In the rows, 128 means zero.
The rows of Z fall into a few groups, and each row is roughly a mix of its group's hidden directions.
Z, 166 rows:
[[169 127 123 167 147 103 131 118  98 103 151]
 [156 123 140 189 123 116 124 106 106 105 130]
 [109 140 133 129  81 140 118 158 121  87 155]
 [ 96 117 129 143 118 157 136 164 146 123 177]
 [155 142 144 113 134 166 120 106 138 160  85]
 [169 139 132 153 170 160 130 151 138 110 117]
 [115 127 127  85 180  96 131 108 127 118 122]
 [129 125 138 153 110 159 117 117 129 140  65]
 [140 182 125 129 139  87 123 101 131 135 102]
 [157 106 120 168 159 127 140  95 103 136 106]
 [114 131 162 129  93  90 147 141  99 150 150]
 [ 94 138 118 140 103  78 134 157 111 138 150]
 [125 158 142  98 146 162 108 108 164 124 100]
 [113 150 167 109 126 148 126  86 167 137 128]
 [ 90 155 152 120 102 153 139 131 173 140 131]
 [ 84 125 116 163 150  99 129 114 162 108 134]
 [134 114  76 104 126 153 120 159 147 106 148]
 [121 158 136  77 117 108 130 147 131 153 163]
 [ 95 117 141 176 159 145 125 127 157 110 143]
 [114 158 172 125 149 148 143 123 126 154 168]
 [130 149  88 109 119 121 109 178 145 104 138]
 [129 160 128 141 110  84 153 147 104 162 113]
 [ 90 167 171 148 123 130 124 112 124 105 148]
 [127 111  92 112 149  99 163 135  97 147 103]
 [129  95 144 165 176 127 139  97 129 111 126]
 [132 142 121 125 162 108 132  76 137 168 116]
 [152  83 112 136 147 116 102 105 134  88 117]
 [153 153 107 142 107  88  85 109 124 115 133]
 [125 107 130 181 163 124 152 118 109 123 100]
 [153 142  82 124 118 131 137 110 151 175 140]
 [132 101 146 126 118 105 137 187 102 132 106]
 [127  98 125 133  95  93 143 160 101 163 124]
 [142 135 159 106 161 115  84 140 110 114 100]
 [156 106 138 118 133 165 154 102 143 167 109]
 [132 116 145 167 177 122 110  97 118 111 111]
 [121 139  85 158 126 137 167 116 141 155 157]
 [ 73 151 114 117 112 107 127 167 143 131 137]
 [142 155 107 104 132  84  84 118 121 118 145]
 [159 129 115 158 102  83 101 149 106 124 126]
 [152 168  82 134 120 125 128 170 134 142 130]
 [150 116 104  96 142  81 119 158 105 130 138]
 [ 95 130  99 154 168 139 118 100 150 150 141]
 [119 165 123 101 120  91 126 167 108 156 123]
 [106 133  99 129 153 143 107 164 136 108 172]
 [133  75 105 130 134 153  99 124 140 103 155]
 [155 151 159 131 120 165 126  97  89 143 127]
 [148  99 178 116 128 143 125  91  99 125 129]
 [129 187 120 106 121 118 156 138 140 156 108]
 [124 175 154  91 114 126 122 146 113 157 150]
 [174  97 118 111 158 121 142 134 103  94 125]
 [121 123 118 125 121  96 117 187 128 106 160]
 [105 153 148 148 173  99 148 121 111 153 141]
 [156  73 155 107 142 142 101 123 121 125 115]
 [116 136  97 138 110 150 121 139 142  94 181]
 [117 152 160 118  91 103 125 164 133 153 104]
 [112 107 119 152 138 128 146  87 169 125  93]
 [132 161 124 104 130 141 116 176 154  94 141]
 [111 137 127 130 140 134 105 138 159  98 186]
 [126 100 134 163  91 108 156 153 102 107 125]
 [155  78 125 145 150 133 127  95 129  97 111]
 [161 122 138 148 133 118 130  92 101 143  79]
 [187 139 136 147 150 107 110 111 113 148 113]
 [171 150 104 119 134 119 111 174 120 147 108]
 [100 106  95 124 118 104 156 166 102 147 120]
 [ 97 114 138 121  96 121 120 152 170 150  94]
 [106 102  76 151 134 112 139 146 157 124 145]
 [149 156  95 121 149 155  98 161 143 113 149]
 [ 85 129 135 156 143 115 132 164 140 103 162]
 [127 139 126 139 138 108 175 126 101 169  96]
 [139 137 137 145 166 113 133  90  78 136 140]
 [126 167 121 142 152 118 127  92 116 177 116]
 [108 182 121 124  90 117 124 148 138 111 103]
 [145 152 105 120 109 103 119  67 135 138 136]
 [116  77 120 128 148 149 125 117 170 154 116]
 [ 97 122 141 151  89 123 136 106 136 177 119]
 [168 160 170 117 121 133 117  90 135 129 117]
 [108 157 119 124  93 163 117 160 165 127 122]
 [139 137 106  99 120 159 155 141 165 162 106]
 [125 125 156 156 123 183 122 107 149 120 102]
 [ 80 160 117 131 121 122 135 154 173 125 133]
 [120 148 143  97 143 126 130 181 160 101 133]
 [146 107 103 112 158 133  89 149 133  86 122]
 [122 128 131 101  99  96 101 176 123 129 101]
 [155 102 142 133 168 114 140  87 114 132  97]
 [122 115 106 142  79 136 144 137 145 175 115]
 [138 161  92 118 132 140 112 151 157  85 138]
 [167 165  94 108 135 100 100 126 137 115 135]
 [119 127 150 100 112 130 172  82 132 114 106]
 [133 116 116 137 189 101 120  95 122 110 134]
 [119 146 181  98 107 117 148 136 125 145 158]
 [103 167  97 150 112 133 144 128 131 108 172]
 [164 149 131  97 149 128 125 169 138 109  94]
 [107 144  89 109  89 132 124 148 164 142 147]
 [145 146  93 164  92 141 148 151 122 153 113]
 [139 122 116 164 127 176 143 126 132 148  85]
 [109 118 125 166 140 108 143  96 105 167 153]
 [132 170 138 137 124  85 134 130  89 146 103]
 [119 163 120  84 111  86 122 149 122 144 145]
 [138  94 158 131 120  93  97 102  99 109 136]
 [120 105  94 168 112 113 148 100 108 149 150]
 [136 154 114  78 102 104 140 117 120 157 151]
 [118 121 124 124  97 174 119 108 171 145 106]
 [ 95 117 123 135 108 164 154  92 151 157 135]
 [173 159  87 151 127 124 120 121 144 102 140]
 [149 117 148 107 168 136 106  83 135 106 112]
 [163 115 115 114 188 156 140 120 137 129 128]
 [132 147 146  83 102 161 111 128 156 146 150]
 [114  99 125 111 167 151  99 117 152  91 139]
 [147 115 126  96 116 115 101  78 150 101 117]
 [133 153 105 107  94 121 118 177 101 141 138]
 [ 92 136 155 119  89 148  97 139 158 115 138]
 [150 160  95 147 159 118  99 121  90 122 133]
 [128 118 112 150 115 124 162  73 121 141 158]
 [117 101 107 145 137 113 174 148  94 156 126]
 [125 157 176 114  94 163 112 133 121 110 130]
 [113  76 161 111 110 135  96 125 117 107 120]
 [150 160 131 142 178 140 141  90 145 134 115]
 [168 155 139  90 166 112 120 107 125 123 112]
 [129 138  94 104  79 113 137 153 108 121 158]
 [ 92 123 103 100 116 154 134 137 156 170 139]
 [138 154  79 131 154 154 145 133 151 136  98]
 [ 90 106 177  91 109 123 122 140 123 126 132]
 [126  71 134 117 146  99 117 114  94 112 134]
 [ 95 119 126 120 114 142  89 151 164  95 145]
 [102 153 165 141 127  92  96 113 138 113 155]
 [ 91 102 132 156 109  98 156 110 115 139 157]
 [140 165 157 108 102  82 140 123 112 147 139]
 [138 142  88  89  83 119 103 132 140 132 135]
 [122 137 128 175 109 113 163 145 106 160 147]
 [121 127 141 103 112 170 105 122 155  82 123]
 [118 104 129 173 183 121 140 108 134 127 132]
 [153 127 142 120 162  91 132 102  82 127 141]
 [121 160 110 100 107 128 103 148 158  89 113]
 [147 119 166 156 166 167 145 124 125 126 106]
 [127 115 150 150 140  98 153 106  89 155  98]
 [121 121 138 129 176  85 119 118  95 109 108]
 [ 91 157 146 130 109 128  80 108 128 114 104]
 [130 140 116 130 117 145 156 135 122 161  67]
 [141 149 143 142 115 179 118  83 127 145 120]
 [127 101 116 157 124 100 130 118  95 163 167]
 [148 138 127 136 109 125 143  60 137 146 117]
 [157 148  99  87 109 105  95 131 107 142 134]
 [140 151 129 113 101 111 131 193 139 137 127]
 [ 96 109  93 144 113 112 132 158 165 108 111]
 [128 130 113 152 146  90 151 112  82 118 157]
 [182 131  92 133 157 151 131 105 135 121 115]
 [ 93 152 152 133  90 148 118 158 142  99 135]
 [133 166 162 106  97 128 150 120 119 114  90]
 [113 169 135 110  90 112 122 168 102 125 135]
 [145 155 127  88 154 108  97 158 128  99 120]
 [123 121 155 158 126 151 138  67 131 144 120]
 [118 111 103 122 148 174 109 113 170 106 135]
 [142 118 113 126  95 162 130 184 109 125 140]
 [154 116 117 174  99  92 126 112 104 143 138]
 [161  99  79  99 132 111 134 124 136 156 118]
 [164 151 110 156 152 132 126 122 129  79 147]
 [125 155 136  86 104 119 134 176 115 150 141]
 [120 141 176 156 112 145 140 112 124 155  92]
 [ 99  81 147 132 140 125 161  96 147 143 122]
 [154 102 149 164 149 103 133 133  83 139 137]
 [177 139 119 151 146  93  96 138 106 122 134]
 [158 114 139 161 156 143 116 163 119 166 115]
 [165 161 139 114 152 124 122 112 134  80 108]
 [122 114 163 129 176  99 133  90 111 126 135]
 [105  81 141  99 119 104 128 146 102 119 156]
 [ 66 117 141 132 118 125 137 118 171 134 122]]

In each list below, four rows fit none of the groups, and each other row fits one group, some only roughly. Which are they? Name them in the order they come.
- j_198: [ 79 104 130 143 113 129 147 122 173 135 149]
- j_261: [136 145 136 112  95 181 121 150 161 127 140]
- j_140: [ 81 103 165 132 110 141 121 120 124 156 100]
- j_767: [104  89 147 143 132 173 123 143 153 130  99]
- j_724: [132 168 102 102  90 122 115 129 163 152 130]
- j_550: [145 171 113 153 125 151 144 141 129 170 103]
- j_383: [ 87 115 152  94 141 111 120 144 108  96 150]
- j_802: [107 100 165 166 142 137 125  99 103 150 137]
- j_800: [129 111  98 118 146 144 118 108 135  65 131]
- j_759: [169 129 125 125 172 155 107 108 100 113 141]
- j_68: [118 114 136  97 134 116 111  64 123 106 131]
 : j_767; j_724; j_550; j_68
- j_541: [141 119 135 103 100 111 119 162  83 149 103]
- j_149: [115  80 112 139 171 101 132 112 104 122 130]
- j_849: [114 140 127 155  98 116 105 150 158  98 165]
- j_897: [124 173 139 102 120 147 129 128 162 135  84]
- j_159: [176 120 103 130 136 115 143 140 113 177 133]
- j_789: [ 72 125 129 120 137 140 125 161 170 128 136]
- j_390: [147 143  91 143 137 151 123 182 149 117 133]
- j_187: [ 93 135 164 172 138 124 145 113 124 153 104]
- j_690: [152 157 124 160 150 136 132 115 110 124  74]
- j_90: [101 118 170 144 160  99 146 116 112 131 157]
 : j_541; j_849; j_789; j_690
- j_988: [135 134  86 149 110 171 135 112 149 149 154]
- j_333: [121 141  95 135  80 100 104 150 122 126  99]
- j_191: [ 85 124 153 110 121  99  87 133 136 103 146]
- j_228: [122 148  94  91 132 146 118 162 167 146 130]
- j_352: [123 164 128 184 139 147 124 109 130 159 140]
- j_776: [107 126 156  86 134  99 124  88  99 138 132]
- j_709: [111  74 122 115 138 111 125 170 101 137 125]
- j_971: [119 141  80 107 146 146 153 172 116 127 122]
- j_938: [117 167 121 153 108 112 152 115 120 178 116]
- j_939: [105 103 140 128  67 158 134 137 125 147 134]
 : j_352; j_709; j_971; j_939
- j_156: [ 85 106 125 114  98 113 139 171 117 108 139]
- j_624: [172  98 100 126 125 112 122 101  97 124 101]
- j_285: [111 125 117 164 145 183 120 147 153 133 146]
- j_462: [153 160 136 161 116 156 136 148 121 150  87]
- j_52: [141 133  78 147  95 127 136 167 146 126 147]
- j_649: [125 133 141 182 142 155 142  94 110 139 105]
- j_553: [137 171 137 103 133 160 108 127 172 143 137]
- j_165: [130 127 161 182 140 125 119 113  85 135 133]
- j_935: [126  88  81  95 144 121 144 138 137 153 137]
- j_92: [ 91 155 136 185 132 156 127 130 135 124 122]
 : j_462; j_553; j_165; j_935
- j_663: [144 108 114 137 169  97 154 114  98  99 139]
- j_748: [ 84  84 128  99 137 158 121 112 138 112 130]
- j_93: [104  96 122 157 132 114 147 101 132 178 123]
- j_206: [155 118 107 167 186 115 126 132 128 133 133]
- j_410: [162  91  70 121 138 136 136 135 117 123 132]
- j_296: [ 97  84 152 122 113 153 152  93 131 127 113]
- j_987: [110 117 110 110  90  86 160 105 110 137 140]
- j_885: [135 137 123 116 119 182 107  94 158 134 106]
- j_259: [161 149  91 156 124 103 148 144 117 139 162]
- j_41: [ 88 136 133 139 142  94 122 181 129 108 131]
- j_912: [162 125 161 139 128 135 113 163 106  83 122]
 : j_748; j_206; j_296; j_912
- j_376: [188 142 141 158 124 147 119 122 102 137 111]
- j_986: [108 122 101  97  96  94 160 152 147 135 132]
- j_230: [156 119 109 158 178 104 113 113 128 102 139]
- j_416: [133  81  92 137 127 103 142 110  93 146 140]
- j_513: [121  81 166 122 104 151 122  90 134 133 122]
- j_355: [108  94  94 151  77 112 140 130 132 117 128]
- j_631: [131 134 133 124 119  84 119 104  90  83 143]
- j_639: [105 159 122 158 115 121 124  97 126 168  94]
- j_509: [ 91  91 150 155 133 135 117  95 162 126 128]
- j_834: [123  97 183 142 133 125 104  93 114 118 123]
 : j_376; j_230; j_416; j_509
- j_777: [141 113  90 134  94 152 144 103 143 142  90]
- j_469: [162  99 119 177 137 103 122 122 104 132 105]
- j_397: [110 124 155 125 127  76 145 124  94 105 104]
- j_683: [106 166 134 112  88 119 116 126 118 166 155]
- j_954: [159 118 115 151 134 174 157  91 135 124 118]
- j_869: [110 126 154 111 128 189 132 105 142 141 105]
- j_937: [152  88  77 133 106 135 135 150 132 107 120]
- j_926: [105 120 167  86 138 103 134 124 101  97 131]
- j_975: [166 126  91 131  89 142 165 134 116 120 143]
- j_951: [136 109  92  99 112  94 143 174 128 128 129]
 : j_469; j_683; j_954; j_869
- j_151: [143 153 148 136 182 103 140 136 115 112  99]
- j_145: [118 134 162 132  82 128 126  81 151 136 120]
- j_596: [109 139 159  93 106 112 149 165 153 123 106]
- j_623: [138 118  97  81 102  81 126 136 127 130 128]
- j_662: [110 123 146 122  75 128 126 167 154 141 149]
- j_267: [148 138 105 127 174 167 145 152 148 118 147]
- j_439: [112 182 155 142 121 145 135 144 103 156 114]
- j_616: [ 91  93 151 152 153 156 143 139 111 135 153]
- j_859: [133 101 123 123 180  87 132 108 153 129 118]
- j_520: [163 150 104  91  89 148 121 124 146 110 121]
- j_321: [130  87 123 132 147  96 139  91 148  94 113]
- j_320: [135  79 151 140 132 137 137 102  89 156 123]
 : j_151; j_145; j_520; j_320
- j_317: [138 131  96  67 130 108 117 139 135 105 144]
- j_633: [ 84 136 186 143 128 138 119 122 145 135 140]
- j_905: [141 143 132 114  94 178 149 109 130 163 134]
- j_203: [124  90 145 112 131 170 160 105 157 121 138]
- j_103: [155 153  97 114  91 125 106 130  96 144 102]
- j_676: [135 150 118  99  92  96 111 164 151 113 143]
- j_629: [ 86 117 151  76 107 131 117 112 146 136 135]
- j_900: [111 112 122 153 119 156 146 181 132  94 134]
- j_644: [106 125 155 137  79 162 120 148 160 126 129]
- j_609: [114 107 144  76 112 161 116 116 156 112 124]
 : j_676; j_629; j_644; j_609
- j_492: [122 173 107 100 101 102 116 151 153 122 148]
- j_394: [167 111 134 112 163 165 136 134 130 125 168]
- j_48: [142 118 113 136 153 168  89 128 125 108 168]
- j_346: [ 93 129 135 117  99  81 128 126 123 168 141]
- j_566: [127 143 117 141 121 152 112 168 152  75 125]
- j_698: [ 95 105 109 110 118 138 131  95 143 174 108]
- j_89: [136 128  63 136 141 107 133 128 160 124 147]
- j_984: [145 163 124 110 115 151 137 147 158 126 178]
- j_233: [139 108 142 123 134 114 124  96  84  79 123]
- j_749: [120  82 103 149 138  87 135 107 132 128 157]
- j_432: [137 131 178 156  85 126 106 108 116 133 123]
- j_141: [173 100 139 109 138 111 132 109  99 116  91]
 : j_346; j_698; j_89; j_749
- j_620: [ 89 142 141 110 152 109 131 184 136 120 126]
- j_427: [145  78 127 119 121  89 148 162 115 128 111]
- j_540: [166 161 116 177 131 155 131 126 124 150 120]
- j_856: [103 136 123 158 164  76 131 118 111 117 143]
- j_961: [104  86 164 152 134 157 124 102 116 108 134]
- j_38: [101  90 152 156 111 116 106 139 114 115 166]
- j_652: [116 165 138 138 118 153 131  69 116 128 109]
- j_36: [ 90 150 140 156 102 130 133 160 143 135 167]
- j_82: [104  85 129 139 152  90 117 113  97 126 104]
- j_710: [130 155 110  90 156  89 135 158 113 139 112]
 : j_620; j_540; j_961; j_710
- j_782: [100 118 157 143 128 164 146  77 134 117 121]
- j_400: [122 104 159  99 122 100  92 135  96 123 155]
- j_117: [120 116 113 131 120 153 113 192 156 135 119]
- j_245: [144 137 119 122  84 182 110 137 127 109 146]
- j_124: [117 150 125 144 105 151 135  91 166 162 147]
- j_384: [122 129 113 142 143  91 113 169 108 133 172]
- j_674: [158 159 125 102 121 132  94 135 160  91 116]
- j_927: [127 160 162 160  98 112 148 122 111 161 119]
- j_121: [153 176 121 114  98 122 146 168 125 115 115]
- j_982: [154 125 133 175 133 150 163 141 112 128  92]
 : j_400; j_124; j_674; j_982
- j_527: [141 140 171 143 132 183 128 120 107 147 138]
- j_4: [141  96 139 174 148 168 145 108 112 129 133]
- j_618: [110  90 121 148 167  97 119 113 103 111 149]
- j_735: [138 128 143 127 181 144 144  84 124 106 143]
- j_756: [165 120 148 176 138 152 132 115 127 157 105]
- j_876: [154 109 148 194 132 141 140 130 116 135 118]
- j_878: [123 149 123  92 127  97  98 132 120  77 137]
- j_435: [ 98 150 180  95 108 109 130 138 129 140 113]
- j_499: [115  77 145 138 153 151 102 134 152 113 105]
- j_279: [ 80 107 162 164 124 132 128  96 136 131 125]
- j_216: [121 133  94 146  69 117 152 139 138 142 144]
- j_417: [ 93 124 176 144 121 138 119 169 110 138 145]
- j_393: [133  94 137 124 137 132 110 155 105  72 111]
- j_276: [143 134  84 132 145  75 137 119 104 137 113]
 : j_499; j_279; j_417; j_393
- j_853: [111  98 161 130 148 175 111 111 121 124  99]
- j_330: [129 156 104 120 103 144  92 125 171 152 109]
- j_829: [ 96 132 164  90 117  92 107 128 122 153 137]
- j_820: [107 144  82 101 134 122 107 130 149 138 169]
- j_558: [150 168 143 133 156  92 123 114 122 140  88]
- j_872: [137 150 109 115 119 166 112 132 162 127  81]
- j_475: [183 152 105 119 125 110 134  90 136 142 118]
- j_699: [143 116 127 106 166 129 120  82 152 160 143]
- j_29: [150 118 137 163 150 148 147 147  89 144  95]
- j_637: [118  95 128 124 148  86 136  89 139 155 151]
 : j_853; j_829; j_558; j_637
